Here are some points, each followed by its number:
[ 1.8 -0.2  0.  -1.5  0.2  0.3 -0.9 -0.8 -0.5  1.1  2.  -1.1  0.1  0.
 -1.5  1.4  0.8 -0.7 -0.1  1.2 -1.   0.6  0.7 -0.1] 0
[ 0.   0.7 -0.9 -0.6 -1.5 -0.6 -0.9  0.1 -0.5 -0.7  0.2  1.6  0.1  0.
  1.2 -0.4 -1.   0.2  2.6  0.3 -0.1  1.5  0.7  1.7] 1
[-0.9 -1.1  0.9 -0.6  0.2 -1.5  0.9 -0.8  1.3  0.2  0.2 -0.2  0.1  0.
  0.3 -2.2 -0.1 -0.7 -1.   1.2 -1.9 -0.3 -1.1 -0.1] 2
[ 0.  -0.2  0.9 -0.6 -0.6 -0.6  2.6  1.   1.3  0.2 -0.7  1.6  0.1  0.
 -0.6 -0.4 -1.  -0.7 -0.1  1.2 -1.9 -0.3 -0.2  0.8] 3
[ 0.   1.6 -0.9 -0.6  0.2  0.3  0.9 -0.8  0.4  0.2  0.2 -1.1 -0.8 -0.9
  0.3 -2.2 -0.1 -1.5  0.8  0.3 -2.8 -0.3 -1.1 -0.1] 4
[-0.9 -2.   0.9 -0.6  2.   0.3 -1.8 -0.8  1.3 -0.7 -1.6 -0.2  0.1  0.
 -0.6  0.5 -0.1 -1.5 -1.   0.3  1.6  0.6 -1.1 -0.1] 5
[ 0.9 -0.2  0.  -0.6  3.8  0.3  0.9  0.1  0.4  0.2  1.1 -0.2  1.9 -0.9
  1.2 -1.3  0.8  2.  -0.1 -0.6 -0.1 -1.2  3.4 -0.1] 6
[ 0.   1.6  1.8  1.2  2.9 -0.6  0.   0.1  2.2 -0.7  2.   0.7  0.1 -0.9
  0.3 -0.4 -0.1  2.  -1.  -0.6 -2.8 -0.3 -1.1  0.8] 7
[ 0.  -1.1  2.7  0.3  4.7 -0.6  0.   0.1 -0.5 -0.7 -2.5 -1.1  1.  -0.9
  2.1  0.5 -1.  -1.5 -1.  -1.5  2.5  0.6  2.5 -1. ] 8
[-0.9 -0.2  0.  -0.6 -1.5  1.2 -0.9  1.  -0.5  0.2  0.2  0.7 -0.8 -0.9
  1.2 -0.4 -0.1  1.1 -0.1  0.3 -1.   0.6 -0.2 -0.1] 9
[-0.9 -0.2  0.9  0.3 -0.6  0.3 -0.9  0.1  0.4 -0.7 -2.5 -0.2 -0.8 -0.9
 -0.6  0.5 -0.1  0.2  0.8 -1.5  0.7  0.6 -0.2 -0.1] 10
[ 0.  -0.2  0.   1.2  0.2  0.3 -0.9  0.1  0.4  0.2 -1.6 -0.2  0.1  0.9
 -0.6  0.5 -0.1 -0.7 -0.1 -2.4  1.6 -0.3 -2.  -0.1] 11
[ 0.   0.7  0.  -0.6  0.2 -1.5  1.7  0.1  0.4 -0.7 -0.7  0.7  0.1 -0.9
  1.2 -0.4  0.8  2.   0.8 -0.6 -2.8  0.6 -0.2 -0.1] 12
[-0.9  0.7  0.   0.3  1.1 -0.6  0.9  1.   0.4 -0.7  2.   2.5  1.   3.6
  0.3  3.2 -1.   2.   1.7 -0.6 -0.1 -1.2  2.5 -0.1] 13
[ 1.8  0.7  0.  -0.6 -1.5  0.3  0.  -0.8 -0.5  1.1  1.1 -2.  -0.8  0.
 -0.6  0.5 -0.1 -1.5 -0.1 -0.6 -0.1  0.6 -1.1 -1. ] 14
[ 0.  -0.2 -0.9  0.3 -0.6  1.2  0.   1.  -0.5  1.1 -0.7 -1.1  0.1 -0.9
  0.3 -0.4 -1.   0.2 -0.1  0.3 -0.1  1.5 -2.  -0.1] 15
[ 0.  -0.2  0.  -1.5  0.2 -0.6  0.  -0.8 -1.4 -0.7  0.2  0.7 -0.8  0.9
  0.3  0.5  0.8 -0.7  0.8  2.1  0.7 -0.3  1.6 -0.1] 16
[ 0.  -2.   0.   0.3 -0.6  0.3  0.  -0.8 -0.5  0.2 -0.7 -1.1 -0.8 -0.9
  0.3 -0.4 -1.  -1.5 -1.   0.3  1.6 -0.3 -0.2 -0.1] 17
[ 0.   0.7 -1.8  0.3 -0.6  0.3 -0.9  0.1 -0.5  1.1  0.2  0.7  0.1 -0.9
 -0.6 -1.3 -1.  -1.5  0.8  1.2  0.7  1.5 -2.  -0.1] 18
[ 0.  -0.2  0.  -0.6  0.2  0.3 -0.9  0.1  0.4 -0.7 -2.5 -0.2  0.1  0.
  0.3  0.5  0.8  0.2 -1.9 -2.4  0.7 -0.3  0.7  0.8] 19
[ 0.  -0.2  0.  -0.6  0.2  0.3  0.   0.1 -0.5  1.1  0.2 -1.1 -0.8 -1.8
  0.3 -1.3 -0.1  0.2  0.8  0.3 -2.8 -0.3 -1.1 -0.1] 20
[ 0.   1.6  0.9  0.3  0.2  1.2  1.7  1.9  1.3  0.2  1.1  4.3 -0.8  0.
  0.3 -1.3  1.7  1.1  3.5  1.2 -1.  -1.2  2.5  0.8] 21
[ 0.9  0.7  0.  -0.6 -0.6 -0.6 -0.9 -2.6 -1.4  1.1  0.2 -1.1  0.1  1.8
  0.3  1.4 -0.1 -0.7  0.8  1.2 -1.  -0.3 -0.2  0.8] 22
[ 0.9  0.7  0.   1.2  2.  -0.6  0.   0.1 -0.5  1.1 -0.7 -0.2  0.1  1.8
  3.  -1.3 -1.9 -0.7 -0.1  1.2 -1.   1.5 -2.   0.8] 23
[-1.8 -1.1  0.   2.1 -1.5  1.2 -0.9 -0.8 -0.5 -1.6  0.2 -1.1  1.   0.
  0.3  4.1  0.8  1.1 -1.9 -0.6  0.7  0.6 -2.  -1. ] 24
[ 1.8 -0.2 -0.9  0.3  0.2 -0.6  0.9 -0.8 -0.5  1.1  0.2 -1.1  0.1 -0.9
 -0.6 -1.3 -0.1 -0.7 -1.   1.2 -0.1 -0.3 -1.1 -0.1] 25
[-0.9 -0.2  0.   1.2 -1.5  0.3  0.   1.   0.4 -1.6  0.2  3.4  0.1 -0.9
  0.3 -0.4 -1.   0.2  1.7  0.3  1.6  0.6  1.6 -0.1] 26
[-0.9  0.7  0.9  0.3 -0.6 -0.6  2.6 -0.8 -0.5 -0.7  1.1 -1.1  0.1  3.6
  1.2  1.4  1.7 -0.7 -1.   3.  -1.   0.6 -1.1  0.8] 27
[ 0.  -1.1 -1.8 -0.6 -0.6  0.3 -0.9  0.1  1.3 -0.7 -1.6 -1.1  0.1  0.
 -1.5 -0.4 -1.  -1.5 -1.  -1.5  1.6  0.6 -1.1 -0.1] 28
[-0.9 -0.2  0.  -0.6  0.2  0.3 -0.9  0.1  0.4 -1.6 -1.6 -2.   0.1  0.
 -1.5 -0.4 -1.  -0.7 -1.  -1.5  1.6 -0.3 -0.2  0.8] 29
[-0.9 -0.2  0.9  0.3  0.2 -0.6 -0.9 -0.8  1.3 -1.6 -1.6  0.7  0.1 -0.9
 -1.5 -0.4 -1.   0.2 -1.  -0.6  1.6 -0.3 -2.  -0.1] 30
[ 0.   0.7 -0.9 -0.6 -1.5 -0.6 -0.9  1.  -1.4  0.2  0.2  1.6  0.1  0.
  0.3 -0.4 -0.1 -1.5  0.8 -0.6  0.7  1.5 -2.  -0.1] 31
[ 0.   1.6 -0.9  2.1  1.1  1.2 -0.9  1.   3.  -0.7  2.9  2.5  0.1  1.8
 -0.6  1.4 -1.   1.1  1.7 -0.6 -0.1 -0.3  0.7  0.8] 32
[ 1.8  0.7 -1.8 -1.5 -1.5  0.3 -1.8  1.  -0.5  0.2  0.2  3.4  0.1  0.
  1.2 -1.3 -0.1 -0.7  0.8  0.3  0.7  0.6 -2.9 -1. ] 33
[ 0.9  1.6 -0.9  0.3  2.  -0.6  0.9 -0.8 -0.5  0.2  1.1 -1.1  0.1  0.
  0.3 -0.4 -1.   0.2  0.8  1.2 -1.  -1.2 -0.2 -1.9] 34
[-0.9 -0.2  0.  -0.6 -0.6  0.3 -0.9 -1.7 -0.5 -1.6 -2.5 -0.2 -0.8 -1.8
  0.3  1.4 -1.   0.2 -1.9 -1.5  2.5 -0.3 -1.1 -0.1] 35
[ 0.  -0.2  0.9  0.3 -0.6 -0.6  1.7 -0.8  1.3 -0.7  1.1 -1.1  0.1 -0.9
  0.3 -1.3 -1.   0.2 -1.  -0.6 -1.   0.6 -1.1  0.8] 36
[ 0.9 -0.2  0.   0.3 -1.5 -0.6  0.  -0.8  1.3  0.2 -1.6  0.7  0.1  0.
 -0.6 -0.4 -0.1 -0.7 -1.  -0.6 -0.1  0.6  0.7 -1. ] 37
[ 0.9  3.4 -0.9 -0.6 -1.5 -0.6 -2.7  0.1 -0.5  0.2  0.2 -1.1  1.  -0.9
  0.3 -2.2 -0.1 -1.5  1.7  0.3  0.7  0.6 -0.2  0.8] 38
[-0.9  0.7  0.  -0.6  0.2  0.3  0.   0.1 -0.5 -1.6 -0.7  0.7  0.1  0.
  0.3 -2.2 -0.1  1.1  0.8 -0.6 -1.  -0.3  1.6  0.8] 39
[-0.9 -0.2 -0.9 -0.6  2.9  1.2 -0.9 -0.8  0.4  0.2 -1.6 -1.1  0.1 -2.7
  0.3  0.5  0.8  0.2 -1.9 -1.5  0.7 -0.3  4.3 -0.1] 40
[ 0.  -0.2 -0.9  0.3  1.1  0.3  0.9  1.9  0.4  0.2 -1.6  1.6  1.   0.
  1.2 -0.4 -0.1 -1.5  0.8  0.3  0.7 -1.2  2.5 -0.1] 41
[ 0.  -0.2  0.9  0.3  0.2 -1.5  0.   1.   0.4  0.2 -0.7  0.7 -0.8  0.
  1.2 -0.4 -0.1 -0.7 -0.1 -1.5 -1.9  0.6 -0.2  0.8] 42
[ 0.  -0.2  0.   0.3 -0.6 -0.6  0.   0.1  1.3 -0.7 -0.7 -1.1 -0.8 -0.9
  0.3  0.5  0.8  0.2 -0.1  0.3 -0.1  0.6 -1.1  0.8] 43
[-0.9 -1.1  0.   1.2  1.1  0.3 -0.9  1.   2.2  0.2 -0.7  2.5  0.1  0.
 -0.6  0.5 -1.   1.1  0.8  0.3  1.6  0.6  0.7 -0.1] 44
[ 0.  -1.1  0.  -0.6 -0.6 -0.6  0.   0.1 -0.5  0.2  1.1 -1.1  1.9  2.7
 -1.5  4.1  0.8 -0.7 -1.9  0.3  0.7 -0.3 -0.2  0.8] 45
[ 0.  -0.2  0.9 -0.6 -1.5 -0.6  1.7  1.9  0.4  0.2 -0.7  2.5 -0.8 -0.9
 -0.6 -1.3 -1.   1.1  1.7  0.3 -1.  -0.3  1.6  0.8] 46
[-0.9 -1.1  0.9  1.2  1.1 -0.6  0.9 -0.8 -0.5 -1.6 -1.6 -0.2  0.1  0.
 -0.6  0.5 -0.1 -0.7 -1.9  0.3  2.5 -1.2 -1.1 -1. ] 47
[-0.9  0.7 -0.9 -1.5 -1.5 -1.5 -1.8 -0.8 -1.4 -1.6  0.2 -0.2 -0.8 -1.8
  0.3 -0.4 -1.   1.1  0.8  0.3 -0.1  0.6 -2.  -0.1] 48
[-1.8 -0.2  1.8  0.3  0.2  1.2  0.9 -0.8 -0.5  1.1 -2.5 -1.1  0.1  0.9
 -0.6  2.3  0.8  0.2 -1.   0.3  0.7 -0.3 -2.9 -0.1] 49
[ 0.9  1.6 -0.9  1.2 -2.4  1.2 -0.9  1.  -0.5  0.2  1.1  0.7  0.1 -0.9
  0.3 -1.3 -0.1 -1.5 -0.1  1.2  0.7  0.6 -1.1 -0.1] 50
[ 0.   1.6  0.9 -1.5 -0.6  0.3 -0.9  1.9 -0.5 -0.7  1.1  4.3 -0.8 -1.8
  0.3 -1.3 -1.   1.1  3.5 -0.6 -1.9  1.5  3.4  0.8] 51
[ 0.   0.7 -0.9 -0.6 -0.6  0.3 -1.8  1.9 -0.5  0.2  0.2  1.6  0.1 -1.8
 -0.6 -1.3 -1.  -0.7  1.7  0.3 -0.1  0.6  0.7 -0.1] 52
[-0.9 -2.   0.   1.2 -0.6  0.3 -0.9  1.9 -0.5 -0.7  2.   0.7  1.   2.7
  0.3  4.1 -0.1  0.2 -0.1 -2.4  2.5 -1.2  1.6 -1. ] 53
[ 0.  -0.2  0.   0.3  1.1  0.3 -1.8 -0.8 -0.5 -0.7  2.   1.6  0.1  0.
  1.2 -1.3 -1.  -1.5 -1.  -1.5 -0.1  1.5 -1.1  0.8] 54
[ 1.8  1.6  1.8 -1.5  1.1 -0.6 -0.9 -0.8 -0.5 -0.7  0.2 -1.1  0.1 -0.9
 -1.5 -1.3  0.8 -0.7 -0.1  0.3  0.7 -0.3 -1.1  0.8] 55
[ 0.9 -2.   0.9  0.3 -0.6 -0.6  0.   0.1  0.4  0.2 -1.6 -0.2  0.1  0.
 -0.6 -0.4  0.8  1.1 -0.1 -0.6 -0.1  0.6  2.5 -0.1] 56
[ 0.  -2.  -0.9  1.2 -0.6 -0.6 -0.9  0.1  0.4 -0.7  0.2  0.7  0.1  2.7
 -0.6  2.3 -0.1 -0.7 -1.  -1.5  1.6 -1.2 -2.  -1. ] 57
[-0.9 -2.  -0.9  0.3  2.   2.1  0.   0.1 -1.4  0.2 -1.6 -2.   0.1 -0.9
  0.3  0.5  0.8  0.2 -1.  -2.4  0.7 -0.3  3.4 -0.1] 58
[ 0.   1.6 -1.8  0.3  0.2  1.2  0.   1.  -0.5 -0.7  1.1 -0.2  1.   0.
 -0.6 -0.4 -1.  -0.7  1.7 -0.6 -0.1 -1.2 -2.   0.8] 59
[ 0.   0.7  0.   0.3 -2.4 -0.6 -0.9  0.1 -0.5  0.2  1.1 -1.1  0.1 -1.8
  0.3 -0.4 -0.1 -1.5 -0.1  1.2 -1.   0.6 -2.   1.7] 60
[ 0.  -2.  -0.9  1.2  0.2  0.3  0.  -0.8  0.4  0.2 -0.7 -1.1 -0.8 -0.9
 -1.5  0.5  0.8  0.2 -0.1 -0.6  0.7  0.6  2.5 -0.1] 61
[ 0.   0.7  3.6  1.2  7.4  0.3  4.4  2.8 -0.5 -0.7  1.1  0.7  1.   3.6
  3.8 -0.4 -0.1 -0.7  1.7  4.8  1.6 -1.2  7.  -0.1] 62
[ 0.  -2.  -0.9  0.3 -2.4  0.3  0.9 -0.8  2.2  0.2 -0.7 -1.1  0.1 -0.9
 -1.5  0.5 -1.  -0.7 -0.1 -0.6  1.6  1.5 -1.1 -0.1] 63
[-0.9  2.5  0.  -0.6 -1.5  1.2 -0.9  0.1 -0.5  1.1  0.2  0.7  0.1  0.
  0.3 -0.4 -1.9 -0.7 -0.1 -1.5 -0.1 -0.3 -1.1 -0.1] 64
[-0.9 -1.1 -0.9 -0.6  0.2  0.3 -0.9 -0.8  0.4  0.2 -0.7 -2.  -0.8 -0.9
  0.3 -0.4 -0.1  0.2 -2.8 -1.5  1.6  0.6 -1.1  0.8] 65
[ 0.9 -1.1  0.  -0.6 -0.6  1.2  0.   0.1 -1.4  0.2 -1.6 -1.1  0.1  0.9
 -0.6  0.5 -1.   0.2 -1.  -1.5  1.6 -0.3 -2.9 -0.1] 66
[-1.8 -0.2  0.9 -0.6  1.1  1.2 -0.9  1.   1.3  0.2  1.1  0.7  1.   4.5
  1.2  1.4 -1.9  0.2 -0.1  1.2 -0.1  0.6  2.5 -0.1] 67
[-0.9  0.7  0.   0.3 -0.6 -1.5  2.6 -0.8  1.3 -0.7  1.1 -0.2  0.1 -1.8
  0.3 -1.3  0.8  0.2 -0.1  1.2 -1.  -0.3 -1.1  0.8] 68
[-0.9 -0.2  0.9 -0.6  1.1 -0.6  1.7  0.1  1.3  0.2  0.2 -1.1 -1.7 -0.9
  0.3 -2.2 -0.1  1.1 -0.1  0.3 -0.1 -0.3  1.6  0.8] 69
[-0.9 -0.2  0.   0.3 -0.6 -0.6 -0.9  0.1  0.4 -0.7 -1.6 -1.1  1.  -0.9
  1.2 -0.4  0.8 -0.7 -1.9 -1.5 -0.1  0.6 -0.2 -0.1] 70
[ 0.9 -0.2  0.9  0.3  1.1 -0.6  3.5  2.8  0.4  0.2 -0.7  3.4  0.1  1.8
  1.2 -2.2 -1.   1.1  1.7  2.1 -1.   0.6  4.3 -0.1] 71
[-0.9 -1.1  0.  -0.6 -1.5 -0.6  1.7 -0.8  0.4  0.2  1.1  0.7 -0.8  2.7
  1.2 -0.4 -0.1  0.2  0.8  1.2 -1.9  1.5 -0.2  0.8] 72
[ 0.  -0.2  0.9  0.3  0.2 -1.5  0.  -0.8 -1.4  1.1  0.2 -0.2 -0.8  1.8
  0.3 -1.3 -1.  -0.7  1.7  0.3 -0.1 -0.3 -1.1 -0.1] 73
[ 0.9  0.7 -0.9 -2.4 -2.4  0.3 -1.8  1.  -0.5  0.2  0.2 -2.   0.1  0.
 -0.6 -1.3 -0.1 -0.7 -0.1  0.3  1.6 -0.3 -1.1  1.7] 74
New points follow, each followed by the number of its nearest point above, looking only along the 8 directions in which the numbered points spread most.
[ 0.9 -0.2  1.8  0.3  2.9  0.3  1.7  0.1  0.4 -0.7 -1.6 -1.1  1.  -0.9
  0.3  1.4  0.8 -0.7 -1.   1.2  1.6 -0.3  1.6 -1. ] 47
[ 0.   1.6 -1.8 -0.6 -2.4  0.3  0.  -0.8  0.4  0.2  1.1 -0.2  1.9  0.
  0.3 -1.3 -1.  -0.7 -0.1  0.3 -1.   0.6 -2.9 -0.1] 60
[ 0.  -2.  -0.9 -0.6  0.2 -0.6  0.   0.1  1.3 -0.7  0.2  0.7 -1.7 -1.8
 -0.6 -0.4 -1.  -0.7 -0.1 -1.5 -1.9 -1.2 -1.1 -0.1] 43
[-1.8 -0.2  0.   1.2  3.8  0.3  1.7  1.   2.2 -0.7 -0.7 -1.1 -0.8  0.
  0.3 -1.3 -1.9  2.  -1.  -1.5 -1.9  0.6 -0.2  1.7] 7
[ 0.9 -0.2 -1.8 -0.6 -0.6  0.3  0.  -0.8  0.4  0.2  0.2 -1.1  0.1 -0.9
  1.2 -0.4 -1.   0.2  0.8 -0.6  0.7  0.6  0.7  0.8] 15
[-0.9 -1.1  1.8  3.   2.9  1.2 -0.9 -0.8 -1.4 -0.7 -1.6 -2.   0.1 -0.9
 -1.5 -0.4 -1.  -0.7 -1.  -0.6  0.7  0.6 -1.1 -0.1] 5
[ 0.9  0.7 -0.9 -0.6  0.2 -0.6  0.9  1.  -1.4 -0.7  2.   2.5 -0.8  0.
 -0.6 -0.4  0.8  2.   1.7  1.2 -0.1 -1.2  0.7 -0.1] 1
[-0.9 -1.1  0.  -0.6  1.1 -1.5  0.   0.1  0.4  0.2 -1.6  1.6  0.1 -0.9
  0.3  0.5  2.6  1.1  0.8 -0.6 -1.9  0.6 -1.1 -1. ] 42
[ 0.  -1.1 -0.9  0.3  0.2  0.3 -1.8 -0.8  0.4  0.2 -0.7 -2.   0.1 -0.9
 -1.5  1.4 -1.  -0.7 -1.9 -0.6  0.7  0.6  0.7 -0.1] 29
[-0.9 -1.1  0.9  0.3 -0.6  1.2 -0.9 -1.7  0.4  0.2  0.2 -2.   0.1  0.9
  0.3  0.5  0.8 -0.7 -1.9  0.3  0.7  0.6 -0.2 -1. ] 49
[ 0.9  1.6 -0.9 -0.6 -0.6 -0.6  0.  -0.8 -0.5  0.2  1.1 -1.1  1.   0.
 -0.6 -0.4 -0.1  0.2 -0.1 -0.6 -1.   1.5 -2.  -0.1] 60
[-0.9 -0.2 -0.9 -1.5  0.2 -0.6  0.9  0.1  0.4  1.1  0.2  1.6  0.1 -0.9
 -0.6 -1.3 -1.  -0.7 -0.1  0.3 -1.   0.6  0.7 -0.1] 39
[ 0.9  1.6  0.9 -1.5 -1.5 -0.6  0.   0.1  0.4  0.2  0.2 -2.   0.1  0.
 -2.4 -1.3  0.8 -1.5 -0.1  2.1  0.7 -0.3 -0.2 -0.1] 25
[ 0.9  2.5  0.   0.3  2.9 -0.6  0.9  0.1  0.4 -0.7  1.1 -1.1  0.1  0.
  0.3  0.5  0.8  1.1  0.8  1.2  0.7 -0.3 -0.2 -0.1] 34
[-1.8 -0.2 -0.9 -1.5 -1.5 -0.6  0.9  0.1 -0.5 -0.7  0.2  1.6 -0.8  0.
  0.3 -0.4 -1.   0.2  0.8  0.3 -0.1  0.6  0.7  0.8] 9
[ 1.8  0.7 -0.9 -0.6 -0.6  0.3  0.   0.1 -1.4  1.1  1.1 -1.1  1.  -0.9
 -0.6  1.4 -0.1  0.2  0.8  1.2 -1.9  0.6  0.7 -1. ] 0
[ 0.   1.6 -0.9 -0.6 -1.5 -0.6 -0.9  0.1 -1.4  1.1  0.2 -1.1  0.1 -1.8
 -0.6 -1.3 -0.1 -0.7 -0.1 -0.6  0.7  1.5 -0.2 -0.1] 74
[ 0.9 -1.1  0.9 -0.6  0.2 -0.6  0.  -0.8  0.4  0.2 -0.7  1.6  0.1 -1.8
  0.3 -1.3  0.8  1.1 -0.1 -1.5 -1.9 -1.2  2.5 -0.1] 39
[ 1.8  0.7  0.9  0.3  2.  -0.6 -0.9  1.   1.3 -0.7 -0.7 -0.2  0.1  0.
  0.3 -0.4 -1.   0.2 -0.1 -0.6 -0.1  0.6 -1.1  0.8] 54
[ 0.9 -1.1  0.9  0.3  2.  -0.6  0.   1.   1.3 -0.7  0.2 -1.1  0.1 -0.9
  1.2  0.5  0.8  2.9  0.8  1.2 -1.  -1.2 -2.  -0.1] 36
[ 0.  -1.1  1.8  1.2  2.9  0.3  0.   1.   0.4 -0.7  0.2 -2.   1.  -1.8
 -0.6 -0.4 -1.  -0.7 -1.  -1.5  1.6 -0.3 -0.2 -1. ] 5
[-0.9 -1.1  1.8  1.2  1.1  0.3  0.   0.1 -0.5 -1.6  1.1  0.7  1.   0.9
  0.3  3.2  0.8  0.2 -1.   0.3  1.6  0.6 -1.1 -0.1] 57
[ 1.8  1.6  1.8  3.9  1.1  0.3  0.   0.1 -0.5 -0.7  2.   0.7  0.1  0.
  0.3  2.3 -0.1  1.1 -0.1  2.1 -0.1 -1.2 -0.2 -0.1] 34
[-1.8 -1.1  0.  -0.6 -0.6 -0.6  0.   0.1  0.4  0.2 -0.7  0.7  0.1  3.6
  2.1  1.4 -0.1  1.1 -0.1 -0.6 -1.9  1.5  2.5  0.8] 67
[ 0.  -0.2  0.  -0.6  3.8 -1.5  0.9  1.   1.3  1.1  1.1  0.7  1.   0.
  1.2 -2.2 -1.   1.1  0.8 -0.6 -0.1 -1.2  4.3 -0.1] 6
[ 0.9 -1.1  0.   0.3 -1.5  0.3 -1.8 -0.8  0.4  0.2 -0.7 -1.1  1.  -0.9
  1.2  0.5 -1.   0.2 -1.  -1.5  1.6 -0.3  0.7 -0.1] 29
[ 0.  -0.2  0.  -0.6 -1.5 -0.6  0.   1.  -0.5  1.1  0.2  0.7 -0.8  0.
  0.3 -0.4 -0.1  0.2  0.8 -0.6 -2.8  1.5  0.7  0.8] 9
[-0.9 -0.2  0.   0.3  0.2  0.3 -0.9 -0.8 -1.4 -0.7 -1.6 -0.2  0.1  2.7
 -1.5 -0.4 -1.  -0.7 -0.1  0.3  1.6  0.6 -2.   0.8] 66
[ 0.9  0.7  0.   2.1 -1.5  1.2  1.7  1.9  2.2  0.2  3.8  4.3 -0.8  4.5
 -0.6  5.9  1.7  2.9  2.6  0.3  0.7 -0.3  5.2 -1. ] 13
[-0.9 -0.2  0.  -0.6  0.2 -1.5  0.  -0.8  0.4 -0.7  0.2  0.7  0.1 -1.8
  1.2 -0.4 -0.1  1.1  0.8 -0.6 -1.9 -0.3 -0.2  0.8] 12
[ 0.  -2.  -1.8  0.3  1.1  0.3  0.   1.9  0.4  0.2 -1.6 -0.2  0.1 -0.9
 -0.6 -0.4 -0.1 -1.5 -1.  -1.5  0.7 -0.3 -0.2 -1. ] 29
[-0.9 -0.2  0.   0.3 -0.6 -1.5  0.  -1.7  1.3  0.2  0.2  0.7 -0.8  2.7
  0.3  1.4  0.8  0.2  0.8 -1.5 -0.1 -0.3 -0.2  1.7] 43
[ 0.   1.6  0.9  1.2  0.2  1.2  0.  -1.7  0.4  0.2  1.1 -1.1 -0.8  0.
 -0.6 -0.4 -0.1  1.1 -1.   0.3  0.7 -1.2  0.7 -0.1] 34
[ 0.9 -0.2  0.   1.2 -0.6 -0.6 -1.8  0.1 -0.5  0.2  1.1 -0.2  1.   0.
  0.3 -1.3 -0.1  0.2 -0.1 -0.6 -0.1 -0.3 -1.1  0.8] 64
[ 0.  -1.1  0.9  0.3 -2.4  1.2 -0.9 -0.8  0.4 -1.6  0.2 -2.  -0.8  0.
 -0.6  0.5 -0.1  0.2 -1.9 -0.6  2.5 -0.3 -2.   0.8] 66
[ 0.9  0.7 -0.9 -0.6  1.1  0.3  0.9  1.   0.4 -0.7 -0.7 -1.1 -0.8  4.5
  3.   5.  -0.1 -0.7 -0.1  0.3 -1.   3.3  1.6  0.8] 67
[ 0.   0.7 -0.9  1.2 -0.6  0.3  0.  -0.8  0.4 -0.7  0.2 -1.1  1.   0.
  1.2  1.4 -1.   0.2 -1.9 -0.6  0.7 -0.3 -2.  -1. ] 11
[ 0.  -0.2  0.   0.3  0.2 -0.6  1.7 -0.8  0.4  0.2  1.1  0.7 -0.8  0.9
  0.3 -1.3 -0.1  1.1 -0.1  1.2 -1.9  1.5  0.7 -0.1] 3
[ 1.8 -0.2 -0.9  1.2  2.   0.3 -0.9 -0.8  0.4  0.2  1.1 -0.2  1.  -0.9
 -0.6  0.5  0.8 -1.5 -1.   1.2 -1.  -0.3  0.7 -0.1] 34
[ 0.9 -0.2  0.9  0.3 -1.5  1.2 -0.9 -0.8 -0.5  0.2 -0.7 -2.   1.   0.
 -0.6  0.5 -0.1 -1.5 -1.   0.3  0.7  1.5 -2.  -1. ] 66
[-0.9 -0.2  0.   1.2 -1.5  1.2  0.  -0.8 -1.4  0.2 -0.7 -1.1  0.1 -0.9
  0.3  1.4 -0.1 -1.5 -0.1 -0.6  1.6 -0.3 -1.1 -1. ] 66
[ 0.  -0.2 -0.9 -1.5 -0.6 -0.6  0.9 -0.8  0.4  0.2  0.2 -0.2 -0.8  0.9
  0.3 -0.4 -0.1 -0.7 -0.1 -0.6 -0.1 -1.2 -0.2 -0.1] 43
[-0.9 -0.2  0.9  0.3 -0.6  0.3  0.9  1.   1.3  1.1 -0.7 -0.2 -0.8  0.
  0.3  0.5 -0.1 -0.7 -0.1  0.3  1.6  0.6  0.7 -0.1] 37
[-0.9 -2.   0.9 -0.6 -1.5  0.3  1.7  1.   0.4  1.1 -0.7 -0.2  0.1 -0.9
 -1.5  0.5 -0.1 -0.7 -0.1  1.2 -0.1 -1.2  1.6 -1. ] 56
[-0.9 -1.1  0.  -1.5  1.1 -0.6  0.9 -0.8  0.4  0.2  1.1 -0.2  1.   1.8
  1.2  0.5 -1.  -0.7  0.8  0.3 -1.  -0.3 -0.2 -0.1] 73
[-0.9  0.7 -0.9 -0.6 -0.6  0.3  0.9 -0.8  0.4  2.   0.2 -0.2 -0.8 -0.9
 -0.6 -0.4  0.8 -0.7 -0.1  2.1  0.7  0.6 -1.1 -1. ] 25
[-0.9 -0.2 -0.9 -0.6  0.2 -2.4  2.6 -0.8 -0.5  0.2  0.2 -0.2  0.1  0.
 -0.6 -2.2 -1.   0.2  0.8 -0.6 -0.1  1.5 -1.1  1.7] 2
[-0.9 -0.2 -0.9 -0.6  2.  -0.6  0.   1.9  0.4  0.2 -1.6  1.6  0.1 -1.8
 -0.6 -1.3 -1.  -0.7  0.8  0.3 -1.  -0.3  0.7  0.8] 39
[ 0.  -1.1  0.   1.2 -1.5 -1.5 -0.9 -0.8 -0.5  0.2 -1.6 -0.2  1.   0.9
 -1.5 -0.4 -0.1 -0.7 -0.1 -1.5  1.6 -0.3 -2.   0.8] 66
[ 0.  -1.1  0.9 -0.6  2.   1.2  2.6  2.8  0.4 -0.7 -2.5  0.7  0.1  0.9
  1.2 -0.4  0.8 -0.7  1.7  2.1  2.5 -0.3  3.4 -0.1] 41
[ 0.  -0.2  0.9 -1.5  0.2 -0.6  0.   1.  -0.5  1.1  1.1  0.7 -0.8 -0.9
 -0.6 -1.3 -1.  -0.7  0.8  0.3 -1.9 -0.3  1.6 -1. ] 39
[-1.8 -1.1 -0.9 -1.5  1.1 -0.6  1.7 -0.8 -0.5  1.1  0.2 -0.2  1.   1.8
 -0.6  1.4  1.7  2.   0.8  0.3 -1.  -0.3  0.7 -0.1] 16
[-1.8 -0.2  0.  -0.6  0.2 -1.5  0.9 -0.8 -1.4 -0.7  1.1 -0.2 -0.8 -0.9
  1.2 -1.3 -0.1  0.2 -0.1 -0.6 -1.  -0.3 -1.1  0.8] 42
